In the data rows, zero lies at 4.5, halfway between 4 and 5.
Some points, one per row:
<6 5 5 0 5 7 5 3 6 5 6 2 7 5 5 3 4 2 7 6 1 4 3 9>
<3 5 5 4 5 6 6 4 4 5 6 3 6 4 5 3 5 5 6 6 3 3 5 4>
<2 4 4 9 4 2 4 5 2 3 6 6 3 5 5 5 4 7 3 4 7 5 7 0>
<6 4 4 6 5 4 2 6 6 5 2 6 2 4 3 6 3 4 3 4 6 7 3 3>
<3 6 5 3 4 6 6 4 5 5 5 4 6 4 4 3 5 5 6 5 2 3 4 6>
<4 5 5 7 4 3 3 5 2 5 3 7 3 5 3 4 4 7 3 4 6 6 5 1>
<3 6 5 3 6 7 5 4 5 6 4 4 8 4 4 3 5 5 7 6 0 4 4 5>
<5 6 5 0 5 7 6 3 5 5 6 2 8 4 5 3 5 3 7 6 0 4 4 8>
<3 4 5 8 4 3 3 7 2 5 2 7 2 5 3 6 4 8 3 4 6 6 5 0>
<2 6 5 6 5 4 6 3 1 3 8 4 7 4 6 1 6 7 5 5 4 1 7 3>
<2 3 4 6 4 3 8 3 2 3 8 2 5 4 7 4 5 6 5 5 6 3 7 3>
<6 5 4 3 5 6 2 7 7 6 1 7 4 5 1 7 3 3 5 4 3 7 2 6>
<2 6 5 5 5 4 6 3 2 5 6 4 7 5 5 2 6 7 5 5 3 1 6 4>
<3 4 5 7 4 2 6 4 2 4 6 4 4 3 6 5 4 6 3 4 7 4 6 2>
<6 3 4 6 3 2 5 4 5 3 5 4 2 4 6 6 4 4 2 4 9 6 5 4>
<3 4 4 6 4 3 4 6 3 5 4 6 3 5 4 5 4 7 3 4 6 5 5 2>
<1 5 6 5 5 5 7 4 2 4 6 3 6 4 6 2 5 6 6 6 3 2 6 3>
<3 4 5 7 3 1 8 3 2 3 8 2 4 4 8 3 5 6 3 5 7 3 7 2>
<2 4 5 8 4 2 5 5 2 4 6 4 4 4 6 4 5 7 3 4 7 3 6 1>
<2 7 5 6 6 7 1 8 2 7 0 9 6 6 0 4 5 9 6 4 0 4 3 2>
<3 6 6 3 6 6 6 4 4 5 6 4 7 4 5 2 5 5 6 6 1 2 5 5>
<6 4 3 3 4 5 4 4 6 4 4 4 4 5 5 6 5 2 5 4 4 6 4 7>
<4 4 4 6 4 2 5 5 4 4 4 6 2 5 5 6 4 5 3 3 7 6 5 3>
<4 5 5 5 5 5 5 4 3 4 6 3 5 4 5 4 4 4 5 5 4 4 5 4>
<4 4 4 7 3 1 5 4 3 4 7 3 3 3 7 5 4 5 3 4 9 4 6 3>
<4 5 5 5 5 5 4 5 4 6 4 6 5 5 3 5 4 6 4 4 4 4 4 4>
<6 5 4 2 4 4 7 2 6 3 7 1 5 4 8 4 6 1 5 5 5 4 4 8>
<8 3 4 5 4 3 3 5 6 3 5 3 1 4 6 6 2 2 2 4 9 8 4 4>
<6 4 4 4 4 5 4 5 6 4 3 4 3 5 5 6 4 3 4 5 5 6 4 6>
<5 3 4 6 3 2 7 2 4 3 8 2 4 4 8 5 5 4 3 5 8 4 6 5>
<6 4 4 4 4 3 6 3 5 4 6 3 4 4 7 5 5 2 4 5 6 5 5 6>
<4 5 5 7 5 4 2 7 4 6 1 8 3 4 2 5 4 7 3 4 4 4 4 1>
<8 4 4 6 3 2 3 6 6 4 3 5 0 4 4 7 3 3 2 3 9 8 4 4>
<7 3 4 4 3 2 7 2 6 3 7 2 2 4 8 5 5 1 3 5 9 6 5 6>
<4 4 4 5 4 3 7 2 3 3 7 3 5 4 7 3 5 5 5 5 5 2 6 5>
<2 5 4 8 4 1 6 5 1 4 6 4 4 4 6 4 5 8 3 4 7 3 7 0>
<6 3 4 5 4 5 3 6 7 5 2 6 3 4 3 7 3 3 3 4 6 7 3 5>
<6 5 4 1 4 7 5 3 7 3 5 2 6 5 5 4 6 2 7 5 3 4 3 9>
<7 4 4 3 4 4 4 4 6 3 5 3 4 4 6 5 4 3 4 4 6 7 4 7>
<8 6 4 1 5 7 2 7 8 7 0 7 4 5 1 7 4 2 5 4 2 8 1 7>
<4 4 4 6 4 4 4 6 3 4 4 6 3 5 4 6 4 6 4 4 5 5 5 3>
<1 6 4 3 5 6 7 3 3 5 7 4 9 5 5 2 6 6 7 5 0 1 5 5>
<2 4 5 5 5 5 5 5 3 4 5 6 6 5 4 4 6 7 5 4 3 3 5 3>
<4 5 5 6 5 3 5 5 3 4 6 4 4 4 5 4 4 6 4 5 5 4 5 3>
<2 6 6 5 5 4 7 3 2 5 6 3 7 4 5 1 6 7 6 5 3 1 6 2>
<7 5 6 3 5 6 3 6 6 6 2 6 4 4 2 5 4 3 5 4 4 6 3 5>
<5 3 5 6 4 4 2 6 5 5 2 7 2 5 3 7 4 5 3 4 7 8 4 2>
<4 5 4 4 5 5 6 3 4 5 6 4 7 4 5 3 5 5 6 5 3 2 4 5>
<6 4 4 2 4 5 6 2 7 3 6 2 5 4 6 4 5 1 5 5 5 4 4 8>
<3 5 4 4 4 5 7 3 3 4 7 3 7 4 6 3 5 5 6 5 3 2 5 5>
<6 5 4 2 4 5 5 4 7 4 4 3 4 5 5 5 4 2 5 5 4 6 4 7>
<8 5 4 1 5 7 2 5 8 6 2 5 4 4 3 6 4 1 5 4 3 6 2 8>
<5 6 5 6 5 3 1 7 3 6 1 8 2 5 2 5 4 6 4 3 5 5 3 2>
<4 5 5 5 4 4 6 3 3 4 6 3 6 4 6 3 5 6 5 5 3 3 5 4>
<3 6 6 4 5 6 4 6 4 6 4 5 6 4 3 3 5 5 6 5 3 4 4 5>
Here are 24 more points, each followed by its number:
<5 3 4 7 4 3 2 6 4 4 3 7 1 5 3 7 4 5 2 3 8 7 5 2> 0
<3 3 4 6 3 2 8 3 4 3 8 2 5 4 8 4 4 5 4 5 7 4 7 4> 1
<7 5 4 1 5 8 2 6 7 5 1 6 4 6 2 6 5 2 5 4 3 8 2 7> 2
<8 5 4 2 5 6 1 6 8 6 1 6 3 5 2 6 4 2 5 4 3 7 1 7> 3
<7 3 4 3 4 4 6 3 6 3 6 2 3 4 6 6 4 1 4 5 6 6 4 7> 4
<4 3 4 8 4 2 3 7 4 5 3 7 2 5 3 7 4 7 2 3 8 5 5 1> 5
<3 3 5 8 3 2 6 4 2 3 7 4 3 5 7 4 4 6 3 4 8 5 8 2> 6
<2 4 4 7 4 2 6 4 3 4 6 5 4 5 6 4 5 6 4 4 6 3 6 3> 7
<5 5 5 2 4 6 6 4 6 5 5 2 7 4 5 3 5 3 7 6 3 4 4 7> 8
<4 6 5 5 6 6 2 6 3 6 2 8 5 5 1 4 5 6 5 4 2 4 3 2> 9
<6 5 4 4 5 5 3 5 6 5 3 6 4 5 3 5 4 3 4 4 4 6 3 5> 10
<6 5 4 0 5 7 6 3 7 5 6 2 7 4 5 4 5 0 7 6 2 4 2 9> 11
<7 4 4 3 4 5 5 4 7 4 5 3 5 4 6 6 4 2 4 5 5 6 4 8> 12
<2 6 5 7 6 4 2 6 1 5 4 8 5 5 2 3 5 8 4 4 3 3 5 1> 13
<5 5 5 4 5 5 4 5 4 5 5 4 5 5 4 4 4 4 5 5 4 5 5 5> 14
<1 7 6 5 6 5 4 5 2 6 4 6 7 4 3 2 6 8 6 5 1 2 4 2> 15
<6 3 4 3 3 4 7 2 7 2 7 0 4 5 8 4 5 1 5 5 6 5 5 8> 16
<7 4 4 4 4 4 3 5 7 4 4 4 2 4 4 7 4 3 3 4 7 7 4 6> 17
<6 5 4 0 5 7 5 2 6 3 6 3 7 5 6 4 6 2 6 5 2 5 4 9> 18
<1 6 5 4 6 6 5 4 1 6 6 5 8 5 4 1 5 7 7 6 0 1 5 3> 19
<2 4 4 7 4 2 7 3 2 3 7 4 4 5 7 3 6 7 4 4 6 1 7 3> 20
<7 5 5 2 5 7 2 6 8 6 1 6 4 4 2 6 4 2 5 5 3 7 1 6> 21
<3 3 4 9 4 1 3 7 3 5 3 7 1 5 3 6 3 7 2 3 9 5 5 0> 22
<8 3 4 5 4 3 2 5 7 4 3 5 1 4 4 8 3 2 2 4 8 8 3 5> 23
Which of these numbered points is nearest to each point below, ignoring the 3 directions in which the first points spread most? Its number follows each.
<3 5 5 1 6 7 5 3 5 5 6 4 8 5 4 3 6 4 7 5 0 2 4 7> > 0
<6 5 4 2 6 7 3 5 8 6 3 4 6 5 3 4 4 2 7 5 2 4 2 8> > 22
<2 4 4 6 4 2 6 4 3 4 6 4 5 5 6 4 5 6 4 4 6 3 7 3> > 7
<6 5 5 4 5 5 2 6 5 5 2 6 3 5 3 6 4 3 4 4 5 7 4 5> > 14
<3 5 5 9 5 2 3 7 1 5 2 7 2 5 3 5 4 9 3 3 6 4 5 0> > 3
<4 4 4 5 3 3 6 3 3 2 8 3 4 4 7 5 5 4 4 4 7 4 6 5> > 0
<3 6 6 6 5 4 4 5 2 6 4 6 5 4 4 3 5 7 4 4 4 3 5 2> > 15
<4 5 5 4 4 4 6 3 4 4 6 3 5 4 6 4 5 5 5 6 6 5 5 5> > 8
<4 6 5 5 6 5 2 7 4 7 1 8 4 5 1 5 4 5 5 4 3 5 3 2> > 11
<7 4 4 4 5 6 2 6 8 5 2 7 4 4 3 7 4 3 3 4 5 7 3 6> > 12
<7 3 4 2 4 5 6 4 7 3 6 2 4 4 6 6 4 1 5 5 6 6 4 8> > 4
<1 6 5 5 6 6 4 5 2 6 5 6 7 5 3 2 5 7 6 5 2 2 5 2> > 19
Here are 24 other points, each followed by its number:
<2 5 5 5 4 4 8 3 3 4 8 2 7 4 7 3 5 6 5 6 4 1 7 5> 0
<3 4 4 6 4 3 6 4 2 3 6 4 4 5 5 4 5 6 4 4 6 4 6 3> 1
<3 5 5 4 6 8 3 6 5 6 2 7 7 5 1 4 5 6 6 5 1 4 3 4> 2
<6 5 4 0 5 8 5 3 7 5 5 2 7 4 4 4 5 2 7 6 1 4 3 9> 3
<4 5 5 6 4 2 7 3 2 3 8 2 5 4 7 3 4 5 4 5 6 3 7 4> 4
<8 4 4 3 5 6 1 6 8 6 0 7 4 5 1 7 3 2 4 4 4 7 2 6> 5
<5 4 4 5 4 4 5 5 6 4 5 3 3 5 5 5 4 3 4 4 6 6 4 5> 6
<6 5 4 4 4 5 2 7 6 6 1 7 3 5 2 7 3 4 4 4 4 8 4 5> 7
<1 5 5 6 5 4 7 3 1 4 8 2 7 4 6 2 5 7 6 6 3 1 7 3> 8
<6 3 4 6 3 3 5 4 5 3 5 4 3 5 6 5 4 4 3 4 9 6 6 3> 9
<4 4 4 6 4 3 6 3 3 3 7 4 4 5 6 3 5 6 4 4 6 3 6 3> 10
<1 7 5 5 6 5 6 4 1 5 6 4 7 5 4 1 5 7 6 5 0 1 5 3> 11
<3 5 5 5 5 6 2 7 4 6 1 7 4 5 1 5 4 6 5 4 3 5 3 2> 12
<6 5 5 3 4 5 5 3 6 4 6 2 5 4 6 4 5 3 5 6 5 5 4 7> 13
<4 5 5 4 5 5 5 3 4 5 6 4 6 5 5 3 5 5 6 4 3 2 5 5> 14
<2 5 5 7 6 4 3 6 2 6 2 8 4 4 2 5 4 8 4 4 4 4 5 0> 15
<5 4 4 4 4 4 5 5 6 5 3 5 4 4 4 5 4 4 5 4 4 6 4 4> 16
<7 3 4 7 3 2 3 5 6 4 3 5 1 5 5 8 3 3 2 4 9 8 5 4> 17
<2 5 4 3 5 6 6 3 3 4 7 3 7 5 6 3 5 5 7 5 2 3 5 5> 18
<7 4 4 3 5 7 3 5 7 5 2 6 5 4 3 6 4 3 5 5 4 6 3 6> 19
<6 5 4 3 5 5 4 5 6 6 4 4 5 4 3 5 4 3 5 4 3 5 3 6> 20
<5 3 4 4 4 5 7 2 4 2 9 1 5 4 8 4 5 3 4 6 5 4 7 6> 21
<4 5 4 1 5 7 6 3 6 5 6 2 8 5 6 3 5 3 8 6 1 4 4 8> 22
<7 4 5 3 5 5 4 5 7 4 4 4 3 4 5 6 4 2 4 5 6 7 4 6> 23
Which of these numbered points is nearest to each point below, ignoring the 3 directions in which the first points spread most? Its number follows each.
<1 5 5 7 4 3 7 3 0 3 8 2 6 4 7 2 5 8 5 5 5 2 8 2> > 8
<2 5 5 6 5 5 2 7 2 7 1 9 6 5 0 4 4 8 5 4 2 3 4 2> > 5
<7 4 5 5 5 4 2 7 7 5 1 6 2 4 3 7 3 3 3 4 6 8 4 4> > 23
<2 7 5 5 6 5 4 5 2 6 3 6 6 5 3 2 5 8 5 5 1 1 4 2> > 11
<4 5 5 4 5 5 6 3 4 5 7 3 6 5 5 3 5 4 6 5 3 3 5 6> > 14
<3 5 5 6 5 4 4 5 3 6 3 6 5 4 3 5 5 7 4 4 4 4 5 2> > 15
<4 4 4 4 5 4 6 3 5 5 6 4 6 4 5 3 5 4 5 5 4 2 4 5> > 5
<2 4 5 7 4 2 7 4 3 4 7 4 4 4 6 4 5 6 4 5 6 3 7 2> > 0
<3 5 5 4 6 6 4 6 3 7 2 7 6 5 2 4 5 7 6 4 2 3 4 3> > 15
<2 5 6 7 5 3 5 4 2 5 6 5 5 4 5 3 5 8 4 5 6 2 6 2> > 13
<4 5 5 4 5 6 4 5 4 5 3 5 5 4 3 5 5 5 5 5 3 4 4 5> > 3
<5 4 5 7 4 1 5 5 5 3 4 5 1 4 6 6 4 5 1 3 9 6 6 3> > 23
